Each row is where one point has got to under a steady rotation. How many ticks took it there?
The counts run from 0 to 756.
[155 140 171  79 125 160 152 109 162 110 155 132 149 136 148 131 116 123
 144 100 131 115 160 166 131 115 132 151 157 126 155  93 159 135  89 114
 104 110  86 116  89 138 197 158 153 145 115 133 191 136 149 134  95 158
 104 122 130 102  99 113 119 115 173 109  66 142 125] => 563
[124 102 157  80 133 127 140  97 135 103 158 157 131 150 144 131 145 134
 152 106 131 118 164 177 147 105  97 169 146 114 151  89 138 161  67 135
 134 109 136  94 100 129 182 150 128 107 105 132 181 132 171 134 104 120
 128 102 142 129 139 142 102 123 193 135  72 153 105] => 236
[180 122 146  83 102 115 131  63 136 115 114 157 120 159 167  78 159 138
 129 102 114 116 137 170 157 130 128 136 127 164 168  94 141 147 122 116
  98  89 131 116  90 136 200 125  74 119 120 117 165 125 118 146 134 122
 152  93 147 139 119 123 145 105 176 106  99 138 117] => 7
[118 124 209  78 125 113 137  83 132 145 111 174 128 141 163 113 135 123
 127 122 146  99 137 139 133 107 141 115 129 169 173  76 141  84 106 130
  92  96 107 119  85 122 188 130 131 120 114 143 178 159 127 114 112 119
 136  98 112 126 144  89 117 101 146 134  83 171 118] => 578
[185 109 150 108 136 155 120  69 144 103 124 150 129 157 126 104 149 106
 111  86 136  93 147 153 137  94 110 153 141 151 159 102 154 154 134 138
 117 104 115 123  89 122 200 126 102 132 131 124 160 129 159 155 122 129
 155 102 126 127 155 106 123 113 203 115  78 173 131] => 278
[155 128 152 105 109 135 146  83 144 133 106 128 131 157 149 116  99 114
 126  91 125  75 153 138 121 110 133 134 142 150 144  85 162 135 146 119
  83  89  89 129  93 131 203 135  90 159 141 116 169 137 125 143 117 165
 134 123 147 145  76 135 115 116 179  96  94 174 127] => 603
[167 128 144  86  90 124 144 121 149  81 102 143 141 136 157 104 118 125
 128  97 117  90 123 170 147 110 112 123 159 135 157  92 158 118 132 126
  90 108 107 136  94 113 193 148 110 132 131 125 183 149 138 136 104 125
 140 110 141 151 152 104 148 101 156  75  69 164 106] => 742
[162 128 160  84 102 134 156  98 141  88 115 137 110 163 126 123 116 108
 126 126 131  83 136 170 149 110 155 112 154 105 172  90 151 109 111 123
  77 117  99 124  68 113 204 145 118 120 121 118 163 127 132 122 109 153
 117 103 113 106 111 110 128 116 145 102  86 171  95] => 695
[146 147 179  84 117 163 131  93 159 113 135 172 137 141 139 101 154 124
 150 108 127 109 151 172 128 112 150 142 128 144 177  94 145 109 131  90
  93 113 102 120 119 121 206 133 130 135  99 117 168 149 107 150 122 141
 125  87 100 134 119  97 128  88 162 140 114 161  81] => 425
[179 123 155  86 115 148 123  75 156 115 144 127 131 141 141 106 128 120
 134 104 131 116 143 135 163  91 119 126 137 138 149  88 159 140 132 112
 112 124 120 105  98 115 204 119 133 115 114 143 182 123 145 126  92 132
 123 103  96  69 147 100 122 100 187 100  95 159 126] => 433
[109 119 161  67 139 160 162 132 155 103 150 171 146 129 126 138 119 109
 139 119 158 126 132 122 135 104 123 168 153 119 130  94 150 146 102 103
 129  86 129 107  98 119 184 126 116 138 114 170 196 114 153 108  97 125
  93 121 146 111 112 142  95  97 163 142  70 138 118] => 173
[102 134 164  76 107 110 166  93 140 130 119 165 131 130 158 139 128 131
 150 107 112 136 159 146 156 128 158 150 146 126 159  73 143 130 109 111
 105  86 123  96  97 132 183 121 115 145 114 155 204 130 123 109 107 137
 100 108 169 142  77 138 107 112 156  94  99 118 119] => 400
[ 93 112 158  95 122 127 150  85 138 135 148 185 111 134 136 117 137 109
 136 119 149 121 163 130 147  86 122 148 129 133 133  56 148 126 123 145
 120  96 142  92  95 111 174 109 109 111 134 164 196 116 140  94 124 130
 108 102 133 107 130 106  83  99 170 143  87 175 114] => 42
[105 121 177  89 130 139 148  86 145 112 108 185 110 159 110 143 132  76
 150  97 142  99 128 118 130  93 163 131 167 128 165 103 146  97 138 107
 101 105  81 125  92 129 204 135 129 147 112 151 178 136 145 121 112 136
 128  97 118 144 117 113  98 123 152 122 108 164 114] => 176
[135  99 149  73 122 100 150 108 147  98 130 130 115 166 159 141 127 134
 131 122 110  99 167 156 177 128 114 152 154  95 138  82 125 131  99 118
  85 100 114 112 103 116 180 155 135 114  97 149 172 130 139 108  95 153
 114 113 179 107  84 136  88 100 153 119  80 128 116] => 11
[130  87 150  54 134 118 158 130 145  87 127 148 132 166 166 136 145 134
 138 122 123 101 114 141 176 123  98 144 141 118 159  98 129 137 108  92
 101 105 128 113 108 124 198 164 108  97  99 152 177 115 126 106  94 113
 123 118 179 147 123 127  98  96 133 146  73 149 106] => 545
[101 122 181  71 124 122 154 117 151 117 105 167 136 120 155 141 135 132
 143 133 118 106 136 144 154 108 145 120 126 136 175  63 134 104 125 116
  94  95 130 115 118 100 179 106 122 110 110 133 188 136 113 120  90 103
 120 107 134 146 155 126 117  91 143 128  92 181  77] => 198
[121 129 167  83 124 137 164 111 154 109 107 154 127 145 133 147 122 111
 141 109 118  87 141 146 121 110 175 158 151 120 168  98 132 103 140  96
  84  87  80 140 109 109 202 139 110 154 109 122 160 131 123 136 107 154
 124 102 153 169  87 148 125 104 151 118 105 170  89] => 556
[171 116 153  80 127 108 125  81 141 128 149 155 123 149 178 104 145 172
 124 120 149 114 146 145 145 132 125 175 143 162 131 104 126 149 102 103
 104  77 119 108 107 131 202 123  97 131  93 143 150 129 146 151 115 132
 155  84 152 120 100 154 141  98 188 130  91 122 133] => 582
[170  82 156  74 145 124 126  86 141 110 144 129 117 174 147 131 150 128
 120 116 135  91 131 107 166  98 108 148 134 133 147 102 127 117 144  97
  89 111 109 118 119 112 217 157 105  95  79 144 143  95 139 113 108 150
 149  85 154 128 133 112 113  97 150 156  99 168 124] => 675
[132 124 169  93 124 154 127  90 147 121 119 197 126 149 135  74 153 125
 122 113 170  97 131 138 109 108 119 151 141 187 147 104 145 131 136 111
 112  74 127 121  91 125 194 113  88 139 123 151 151 152 124 149 141 110
 149  99 127 151 128 121 123  86 167 160  78 154 122] => 179
[100 123 180  75 120 119 149  91 128 155 144 156 145 142 182 122 127 149
 158 130 143 117 164 161 119 126 118 152 114 150 138  71 147 148  75 124
 119  92 127  88  95 149 181 123 116 116 120 139 191 142 125 127 107 112
 125 106 125 129 105 151 106 112 176 138  83 159 103] => 290
[170 109 137  77 126 119 136  97 152 107 141 141 130 152 174  94 145 172
 117 125 126 116 151 163 167 144 111 170 139 138 134  89 127 167 101 102
 100  82 148 104 104 114 188 119  98 124 102 135 169 122 132 137 109 125
 136 106 171 106 100 153 132  82 169 122  71 110 124] => 9
[145 102 168  79 112 131 159 112 130 104 114 164 119 169 153  90 142 115
 110 131 147  96 115 168 132 145 108 130 136 149 162  93 148 128  90 132
  85  88 116 128  66 121 190 148  81 115 133 134 155 126 119 109 120 119
 140 125 153 145 113 114 123 112 131 146  52 164 124] => 406
[115 104 151  73 104 122 164 145 152  82 135 167 135 146 130 143 125 123
 140 109 132  94 117 159 133 101 107 165 173 105 134 107 143 133 104 121
 104 100  90 128  90 127 202 183 112 128 113 136 164 138 155 126 113 143
 130 110 153 166 123 134 119 119 154 109  70 170 112] => 655
[170 105 148  78 136 153 130 108 152  80 143 153 120 163 110 129 127 107
 137 123 157  84 119 119 134  82 129 156 164 118 137 122 136 124 141  91
  97 114  92 134 103 118 227 156 119 130  94 145 141 113 152 136 119 147
 129  95 109 117 123 116 121  98 171 145 102 166 112] => 566
[108 104 148  76 137 101 135  91 139  95 120 148 107 171 141 140 138 125
 145 142 137  85 152 120 166 113 142 142 146 104 120  88 123 116 136  99
  87  94 146 106 117 123 189 114 104 108  86 165 164 138 126 124 111 115
 116  91 138 126 100 155  75  83 152 158 117 166  67] => 684
[158  94 137  76 132 146 142 106 148  82 106 141 138 174 159  95 132 104
 132 106 125 102 111 133 154 112  92 122 141 150 161 109 153 152 148  94
 111 108 140 118  94 144 195 134  75 109 113 147 181 125 118 129 102  84
 140 133 149 151 139 130  99 103 155 134  77 164 109] => 16
[158 116 150  79 123 161 130 138 167  68 142 167 134 154 136  99 133 117
 116 131 152  75 124 144 139 107  99 144 154 136 130 108 149 126 124 108
 100  97 119 134  93 110 205 146 111 116 109 160 150 144 137 131 127 122
 128 114 112 121 146  92 121  77 155 155  61 172 113] => 79
[151 112 124  63 105 133 143 145 158  76 134 164 137 154 152  98 130 129
 140 104 130 101 108 157 141 110  91 158 167 136 121 114 142 155 126  88
 111 102 120 126 106 141 208 167  84 126 105 152 165 134 128 134 117 120
 132 116 160 161 127 135 124  90 155 127  73 152 110] => 699
[146 109 133  95 121 138 142  64 131  90 101 156 115 171 129 110 126  88
 136 102 129 104 141 133 144 106 139 130 144 136 154 101 162 157 154 117
 112 105 153 108  82 143 193  98  61 133 136 142 186 111 135 150 113 102
 128 118 134 136 111 155  96 117 180 111 102 167 105] => 550
[140 122 166  61 127 159 159 134 164  84 148 145 152 147 139 123 121 118
 140 125 146 102 139 172 135 125 113 151 162 115 141 103 151 132  74 103
 104 109  98 120  80 135 201 169 152 128 110 149 181 148 138 118  98 136
 100 125 120 103 103 115 109 102 155 135  61 145 109] => 608
[125 102 175  90 126  89 133  82 122 137 114 160 107 162 165 118 130 155
 113 139 160  77 143 127 129 125 125 151 135 159 122  90 123 111 104 139
  82  68 107 118  87 123 192 131 102 123 114 142 136 146 145 127 128 129
 156  92 143 134 117 144 118  98 161 147  81 170 131] => 49
[134 131 153  84 131 143 127  77 154 131 149 168 136 125 138 128 135 125
 158  80 131 134 157 107 145  84 136 168 147 145 131  88 139 146 149  88
 128  92 118  95 132 131 194 116 127 153  87 169 201 125 146 134 105 134
 120  90 141 113 119 138 104  96 194 110 121 127 123] => 573
[142 128 175  80 119 135 147  85 152 135 160 162 135 120 143 113 154 155
 126 116 125 133 168 180 146 118 129 167 131 129 165  68 135 123  76 133
 105  85 113  98 109  99 178 130 141 126 115 127 177 134 149 125 111 154
 121  88 144 110 115 112 136  98 174 119  75 136 125] => 671
[179 113 130  83 121 140 141  86 152  77 135 142 118 166 130 119 144 116
 135  87 112 109 157 153 152 111 125 172 170 112 153 112 144 166 125 104
 108 100 120 117  97 135 201 149 106 137 107 131 174 115 156 150 116 151
 124 105 167 132  86 145 112 118 188 102 103 117 121] => 410
[166 131 152  95 101 109 135  54 135 127 126 155 114 146 162  99 158 143
 118 101 104 117 171 179 163 121 131 137 130 145 174  64 149 133 104 130
  93  99 131 109  90 103 192 119 107 114 124 116 175 126 134 141 120 146
 134  81 143 118 115 104 139 109 179 102  97 148 122] => 52
